(in the rows, 128 means zero)
Rotation paths and how fast each direction turns (degrees each step)
Each turn is a multiple of 5 degrees from 10 to 175, or 0.
Each row of a path follows its step; steps can be skipped.

step 0: [123 152 116 122 139 133 179 128 166 114 125 130 156 131 128 137 146 151 130 139 129 132 129 129 89 79 114 133 145]
step 1: [144 151 139 81 145 143 114 95 132 147 114 132 117 118 144 140 140 154 100 127 148 155 129 114 155 132 107 162 120]
step 2: [150 115 137 150 134 136 138 96 127 133 107 79 117 103 103 164 135 133 147 127 93 153 116 151 122 143 127 120 117]
step 3: [116 128 157 81 106 95 149 136 101 105 110 123 139 140 127 123 127 131 126 161 96 132 123 117 93 124 146 140 111]
step 4: [161 112 139 117 108 120 92 143 147 118 107 112 134 154 150 128 124 150 123 136 120 103 99 125 150 136 87 132 161]
step 5: [107 125 128 161 148 117 129 126 128 119 123 107 169 107 108 149 115 106 100 102 113 132 92 118 126 98 123 160 148]
step 6: [145 145 120 92 173 105 168 95 129 136 136 111 134 160 124 108 117 138 101 128 117 100 145 129 141 122 141 132 132]
step 7: [145 125 179 123 147 148 100 130 132 157 119 108 160 123 123 126 148 148 124 102 126 125 130 108 136 165 136 98 115]
step 8: [134 85 108 120 112 162 131 126 111 105 127 88 150 123 119 130 142 92 123 131 114 123 155 118 92 130 150 138 140]
step 9: [136 159 148 113 122 139 129 135 122 89 135 104 119 142 134 93 86 105 127 158 146 111 116 92 141 133 112 125 116]
Speeds:
[130 118 128 124 133 112 138 132 114 131 134 128 120 137 120 130 139 136 128 111 119 133 124 129 125 142 129 111 111] -> 85
[122 123 132 132 140 123 121 137 132 114 151 110 138 133 142 123 131 125 133 125 132 130 140 129 140 134 139 132 126] -> 25
[118 142 121 129 110 130 124 147 132 139 135 112 117 138 129 142 123 125 118 131 117 120 127 124 125 131 127 130 125] -> 65
[109 138 150 125 127 125 121 133 117 130 128 139 136 117 128 129 126 121 120 124 134 139 117 111 129 129 133 133 116] -> 170
[133 121 122 131 120 117 126 150 120 108 110 124 122 125 131 119 123 125 137 131 137 121 110 127 130 128 134 131 127] -> 65
[115 116 132 147 132 134 135 141 134 122 120 126 130 121 116 131 127 135 122 120 117 139 137 132 112 119 138 130 134] -> 135

step 0: [130 114 104 134 154 115 102 147 102 112 105 128 92 131 168 150 133 103 146 116 144 167 86 115 124 135 156 92 117]
step 1: [120 147 155 151 117 116 80 123 132 139 144 122 104 128 126 120 78 134 151 157 142 136 176 101 130 135 159 120 159]
step 2: [166 119 134 84 138 117 127 87 119 122 156 126 103 111 112 173 136 122 148 139 161 94 128 147 115 94 127 150 144]
step 3: [119 90 102 124 112 108 144 182 113 128 88 138 134 126 140 132 108 124 151 148 177 119 91 122 126 135 112 141 155]
step 4: [138 109 110 150 119 109 137 126 129 122 146 150 159 128 107 130 113 152 121 128 104 114 196 86 112 157 112 135 167]
step 5: [157 86 116 105 111 138 148 134 117 144 160 82 151 140 132 157 156 145 125 135 96 127 133 168 124 93 106 131 117]
step 6: [97 132 130 166 111 164 150 199 152 123 133 139 122 133 147 135 129 128 102 137 132 127 102 142 98 153 110 146 110]
step 7: [153 132 107 140 138 138 143 104 140 117 127 124 108 92 136 113 102 150 100 95 99 136 172 116 129 170 130 130 81]
step 8: [162 137 166 106 86 119 107 116 121 145 117 84 116 144 134 109 144 147 121 136 93 125 83 152 136 132 149 134 98]
step 9: [96 144 160 136 136 142 125 141 104 94 109 163 89 134 94 104 146 126 96 111 150 150 108 146 92 134 149 142 138]
Speeds:
[128 128 133 124 119 148 136 131 123 120 111 115 125 137 121 118 133 140 114 118 124 113 134 134 123 139 124 127 120] -> 25
[123 127 118 116 126 120 129 140 124 131 129 135 134 129 110 115 151 132 145 122 128 130 135 125 133 129 128 144 132] -> 55
[124 127 109 131 133 125 146 129 139 147 130 131 146 142 130 128 125 133 121 126 124 121 130 132 115 118 123 120 134] -> 45
[135 129 137 124 124 119 115 133 116 127 126 126 133 149 124 135 126 140 123 123 112 147 132 116 122 120 131 122 132] -> 95
[133 135 116 151 120 137 124 120 133 128 119 122 133 124 126 122 129 132 131 124 146 149 137 117 121 133 121 130 132] -> 120
[112 133 124 129 108 141 120 134 120 144 121 126 132 126 130 129 119 129 141 138 117 128 110 131 129 135 132 127 137] -> 140

step 0: [131 164 133 73 150 108 180 153 139 142 99 135 127 139 155 133 120 116 124 120 136 110 191 137 173 135 125 145 113]
step 1: [123 117 122 135 89 101 152 158 173 140 62 148 119 127 128 138 96 127 151 134 165 100 122 115 145 114 178 115 139]
step 2: [137 119 111 77 131 102 112 134 123 111 111 98 91 86 136 89 104 155 118 135 159 105 147 150 154 89 157 120 95]
step 3: [127 102 103 100 165 129 136 131 172 153 97 107 176 142 122 114 118 107 116 134 127 59 156 137 132 98 133 102 131]
step 4: [122 93 143 125 149 94 154 89 145 125 87 152 118 112 154 112 124 68 122 135 137 134 123 131 137 78 160 137 92]
step 5: [172 156 145 112 127 111 174 136 159 157 140 116 91 112 156 129 114 98 125 112 144 83 176 139 145 107 110 122 99]
step 6: [124 122 111 127 129 101 138 166 132 135 75 159 134 97 102 157 83 93 138 114 156 114 167 90 146 100 137 103 138]
step 7: [112 111 108 116 130 94 129 118 139 154 138 111 102 100 151 83 74 154 137 104 152 104 115 92 146 85 150 120 93]
step 8: [117 116 144 63 200 142 148 138 135 144 111 111 154 138 123 124 106 126 137 98 131 91 167 129 162 111 141 131 117]
step 9: [139 84 154 131 126 124 149 107 168 144 84 152 122 150 152 102 122 88 165 111 153 113 124 114 141 109 185 110 138]
Speeds:
[132 115 115 146 124 123 135 124 133 129 109 124 129 134 122 124 129 123 122 120 136 146 113 119 134 123 131 136 137] -> 135
[139 133 152 135 117 128 136 136 143 120 122 130 116 134 131 135 133 121 135 129 140 139 141 129 127 141 129 132 124] -> 80
[116 142 143 130 121 119 118 108 134 139 121 130 119 116 121 122 125 128 132 138 119 134 117 120 122 126 141 126 124] -> 135
[141 129 121 136 129 114 132 134 127 128 137 138 116 108 116 131 133 134 131 132 128 121 129 134 140 135 138 125 149] -> 80

step 0: [109 129 77 152 88 145 110 125 134 145 142 172 150 116 141 117 168 123 120 100 103 157 139 110 141 133 140 112 81]
step 1: [130 113 105 131 111 112 101 103 149 168 124 154 170 116 116 75 160 137 111 83 138 122 163 115 108 114 126 143 107]
step 2: [167 104 122 140 106 134 95 131 156 128 115 101 129 94 81 95 160 166 108 95 168 116 132 137 119 115 113 126 116]
step 3: [124 127 145 137 133 158 109 124 142 82 78 118 112 131 95 140 183 159 125 92 163 108 146 138 145 143 118 140 140]
step 4: [98 136 127 160 153 179 141 131 170 107 118 149 130 119 101 141 157 131 125 117 147 145 111 142 184 139 136 167 146]
step 5: [98 148 77 160 107 134 151 124 136 152 106 155 120 134 118 119 184 113 127 131 108 149 97 131 164 115 137 162 149]
step 6: [119 147 102 150 100 110 144 169 144 168 122 130 150 127 131 101 165 105 114 119 123 124 158 121 124 76 146 173 147]
step 7: [160 131 123 173 94 120 126 186 166 151 106 106 140 108 152 137 166 132 111 117 139 118 135 123 89 112 104 134 112]
step 8: [141 108 174 179 129 140 114 124 164 122 80 113 169 136 125 158 168 126 140 113 125 108 141 115 90 133 120 127 126]
step 9: [128 90 150 193 139 158 155 98 175 129 93 129 137 114 103 135 124 125 158 132 136 97 113 147 143 124 144 124 121]
Speeds:
[120 124 117 115 133 129 121 127 118 117 137 142 131 124 114 121 125 132 125 107 137 127 124 118 129 128 128 111 115] -> 25
[128 116 144 137 113 111 110 125 141 132 132 125 136 138 133 121 125 136 131 122 131 116 126 129 136 136 128 117 126] -> 55
[116 128 121 133 122 124 134 127 128 127 119 143 108 121 138 121 133 131 127 142 135 116 125 141 120 135 113 118 118] -> 160
[152 129 141 124 128 129 128 138 124 112 129 134 133 131 132 118 136 142 131 132 137 126 122 124 112 116 118 134 130] -> 70
[135 141 125 129 133 125 131 148 126 127 125 129 125 135 133 132 127 139 135 124 133 125 140 130 134 146 144 135 106] -> 100
[145 129 114 133 115 128 124 129 121 130 126 116 119 128 125 138 136 135 130 128 119 142 104 125 131 135 125 117 122] -> 145
[134 132 122 131 129 117 137 112 122 139 128 127 134 131 113 103 128 123 136 137 131 123 116 130 125 130 142 137 121] -> 85

step 0: [130 111 121 122 148 149 131 125 136 138 88 164 113 102 125 119 141 79 117 178 133 106 118 172 118 127 131 169 126]
step 1: [99 117 116 64 134 134 152 95 140 148 159 149 126 123 161 138 120 120 102 170 159 137 112 126 118 127 111 136 149]
step 2: [110 141 130 99 154 87 164 135 154 127 116 153 129 159 100 119 134 127 141 184 104 120 143 134 108 97 106 140 147]
step 3: [106 107 131 123 101 162 174 126 145 144 116 161 170 112 114 112 146 114 133 163 148 108 149 166 110 132 149 142 141]
step 4: [115 103 138 110 138 154 117 125 148 148 165 154 109 173 119 135 122 93 131 179 169 135 132 133 110 144 100 146 129]
step 5: [111 109 82 105 152 106 144 137 143 156 161 143 133 143 117 95 147 151 121 144 130 150 151 161 90 90 113 136 142]
step 6: [101 85 154 129 112 114 116 128 145 136 121 155 157 110 99 105 116 85 106 167 112 116 142 169 113 102 124 140 124]
step 7: [126 108 140 86 145 171 122 86 139 130 170 167 137 142 117 109 129 109 105 138 150 129 146 141 137 125 129 133 176]
step 8: [114 111 99 103 162 130 137 141 143 115 128 144 113 169 96 109 98 116 137 154 126 142 98 149 102 79 140 149 150]
step 9: [133 95 125 91 135 131 147 130 171 127 99 152 126 100 141 112 140 120 104 152 146 118 140 196 128 102 146 131 118]
Speeds:
[124 134 135 113 135 137 117 125 131 111 134 120 120 134 133 129 135 133 133 124 130 126 145 113 115 123 111 128 135] -> 125
[131 123 112 128 134 121 118 135 130 135 131 123 112 110 138 129 134 128 120 128 138 132 123 138 118 130 112 133 111] -> 80
[135 118 126 135 124 142 116 116 118 123 126 142 126 119 128 128 125 130 133 135 129 133 121 126 124 154 122 133 144] -> 110
[138 132 128 128 133 115 136 129 137 129 146 138 119 127 113 132 125 128 128 123 142 134 127 118 149 131 114 124 137] -> 125
[145 120 124 122 130 137 110 140 126 131 134 132 155 134 115 122 128 130 121 127 127 130 125 123 126 123 121 118 118] -> 35
[118 112 126 143 126 125 112 125 124 131 142 125 122 132 124 116 125 118 123 112 122 136 144 132 133 122 135 136 134] -> 40

step 0: [143 121 137 128 123 121 152 176 138 96 155 124 120 122 103 210 137 134 108 124 152 138 122 119 141 120 147 130 148]
step 1: [135 137 94 139 147 137 74 163 145 121 137 128 171 133 120 147 124 156 122 90 144 141 116 111 125 91 114 111 160]
step 2: [108 143 131 111 128 122 91 171 123 136 88 159 128 89 150 128 115 120 147 105 126 111 159 70 126 121 132 124 138]
step 3: [118 118 154 97 118 148 120 130 124 59 114 148 106 140 161 135 155 160 167 138 120 110 118 98 111 133 129 113 123]
step 4: [131 124 94 136 142 128 140 137 107 107 137 111 125 96 164 120 149 166 128 140 111 94 89 137 71 112 149 150 135]
step 5: [152 146 114 141 161 107 143 140 92 133 70 139 136 154 127 114 151 120 132 122 133 134 99 117 116 115 142 189 125]
step 6: [162 149 159 124 158 157 139 131 159 124 109 135 122 155 148 138 112 120 124 121 117 124 129 131 122 180 131 176 175]
step 7: [151 138 119 146 113 159 141 137 134 139 144 119 120 133 110 107 80 159 137 125 110 149 78 91 129 174 145 117 146]
step 8: [155 119 85 136 95 97 105 141 139 129 114 96 92 108 105 118 131 150 121 134 151 125 125 95 157 167 109 157 118]
step 9: [136 137 128 112 118 114 127 105 149 111 149 164 123 104 134 151 119 154 130 144 135 154 120 110 158 107 69 184 128]
Speeds:
[124 122 117 126 119 140 136 135 129 121 112 136 142 130 123 145 133 130 126 117 132 117 138 125 115 118 137 117 133] -> 20
[127 129 134 109 140 126 120 114 121 125 124 124 124 131 134 118 139 119 117 133 121 119 120 117 114 116 140 123 135] -> 40
[128 114 122 122 134 144 130 139 126 130 140 119 139 116 125 109 136 132 124 121 136 146 122 130 114 132 128 125 126] -> 115
[138 144 130 125 138 131 141 142 116 116 130 126 133 128 118 127 129 117 123 131 126 126 124 153 135 118 131 134 136] -> 65
[119 139 131 136 139 125 121 131 114 129 126 132 136 118 142 132 152 137 145 132 121 131 135 133 129 134 127 117 130] -> 40

step 0: [137 131 96 147 125 121 115 71 155 149 152 121 142 137 127 143 106 95 98 119 87 100 141 129 159 101 112 111 138]
step 1: [118 123 90 91 137 118 105 118 166 158 123 128 118 153 152 154 91 146 169 115 161 111 125 122 130 148 110 128 95]
step 2: [103 140 97 112 113 154 124 126 140 141 179 135 101 139 103 149 146 119 113 144 153 188 148 138 133 123 152 123 105]
step 3: [131 113 135 141 111 171 146 130 126 168 138 135 145 147 176 112 98 122 141 129 115 160 162 87 143 140 154 147 151]
step 4: [100 113 96 119 125 122 140 94 124 86 125 118 124 91 116 147 75 118 123 134 121 124 165 105 136 114 118 169 145]
step 5: [126 144 94 135 112 100 111 109 130 194 145 109 164 110 125 130 130 133 110 148 167 98 128 110 143 116 106 142 130]
step 6: [129 103 110 122 157 105 137 129 175 132 150 130 114 151 114 110 130 148 147 180 132 131 151 97 134 142 145 129 74]
step 7: [106 105 107 135 112 107 127 133 99 143 142 169 135 174 130 155 132 106 138 168 120 166 133 149 147 134 152 153 155]
step 8: [114 135 135 143 119 140 110 94 135 134 168 121 123 128 124 138 115 103 153 127 78 109 152 83 135 173 118 131 170]
step 9: [91 105 106 108 125 112 145 76 152 165 126 138 135 87 119 134 84 133 144 115 135 108 132 168 126 139 144 128 126]
Speeds:
[133 142 107 125 141 134 116 123 128 119 123 142 134 147 135 124 138 130 125 141 131 119 127 130 126 130 128 124 120] -> 70
[132 133 122 133 124 138 143 137 122 120 120 123 143 116 126 121 123 135 117 140 144 132 132 110 124 121 126 140 125] -> 45
[136 126 121 115 133 129 130 120 134 139 124 123 126 114 134 128 134 114 125 130 115 121 115 131 116 122 117 148 117] -> 80
[130 141 118 112 127 122 126 132 117 124 128 128 138 114 126 107 115 122 128 121 114 125 135 132 143 135 127 123 135] -> 80
[129 121 136 139 124 135 120 131 134 119 128 150 126 131 134 121 117 123 127 136 114 136 125 126 131 114 110 135 142] -> 90
[130 127 123 130 126 121 127 122 136 112 117 131 127 112 129 136 129 135 141 135 131 142 143 152 125 132 128 135 123] -> 145

step 0: [148 143 155 139 106 83 148 149 116 120 121 115 162 175 138 134 142 90 98 133 132 113 126 127 146 138 92 133 142]
step 1: [147 111 135 94 113 112 146 147 137 120 117 140 131 94 130 117 142 104 169 77 110 142 150 99 98 162 136 135 125]
step 2: [182 136 143 114 134 111 132 129 147 92 127 129 164 125 125 127 119 102 155 170 120 111 103 152 152 112 100 112 131]
step 3: [151 93 105 105 127 93 143 176 120 136 133 120 131 144 150 160 133 135 125 119 117 169 134 113 108 148 118 111 89]
step 4: [154 166 141 171 100 91 129 151 130 92 100 157 152 113 132 105 133 112 138 134 135 145 116 99 134 107 119 123 136]
step 5: [176 122 118 94 130 145 136 172 132 123 143 146 151 149 155 122 145 145 135 105 113 121 137 133 138 182 110 141 146]
step 6: [144 130 146 145 69 108 146 133 141 116 151 101 166 98 103 147 122 110 150 131 112 136 115 114 133 122 93 138 100]
step 7: [180 116 83 128 141 99 158 156 129 110 102 138 119 121 154 144 115 119 132 101 96 107 134 133 148 135 151 112 127]
step 8: [117 133 148 118 97 93 106 169 132 108 106 104 160 143 130 137 153 122 140 131 142 127 132 112 144 132 77 88 143]
step 9: [182 125 134 116 126 124 181 146 107 127 123 147 126 110 145 129 114 84 138 96 156 153 141 120 117 150 119 147 134]
Speeds:
[127 125 124 125 140 126 130 126 143 125 113 135 137 112 125 106 131 144 120 124 127 118 124 136 129 133 121 114 132] -> 125
[116 122 148 129 129 134 139 141 143 131 132 122 137 129 137 126 119 128 117 123 132 128 145 125 123 120 125 128 110] -> 135
[139 134 132 106 129 151 118 128 129 125 127 129 134 128 122 143 124 134 128 124 147 129 121 128 137 123 115 125 125] -> 115
[147 142 131 127 136 134 133 131 125 125 124 132 123 134 141 119 118 122 122 138 122 119 135 144 144 116 139 132 131] -> 145
[116 144 127 126 125 121 118 128 121 123 133 118 155 123 123 124 114 120 121 139 125 124 121 121 126 119 129 125 137] -> 175
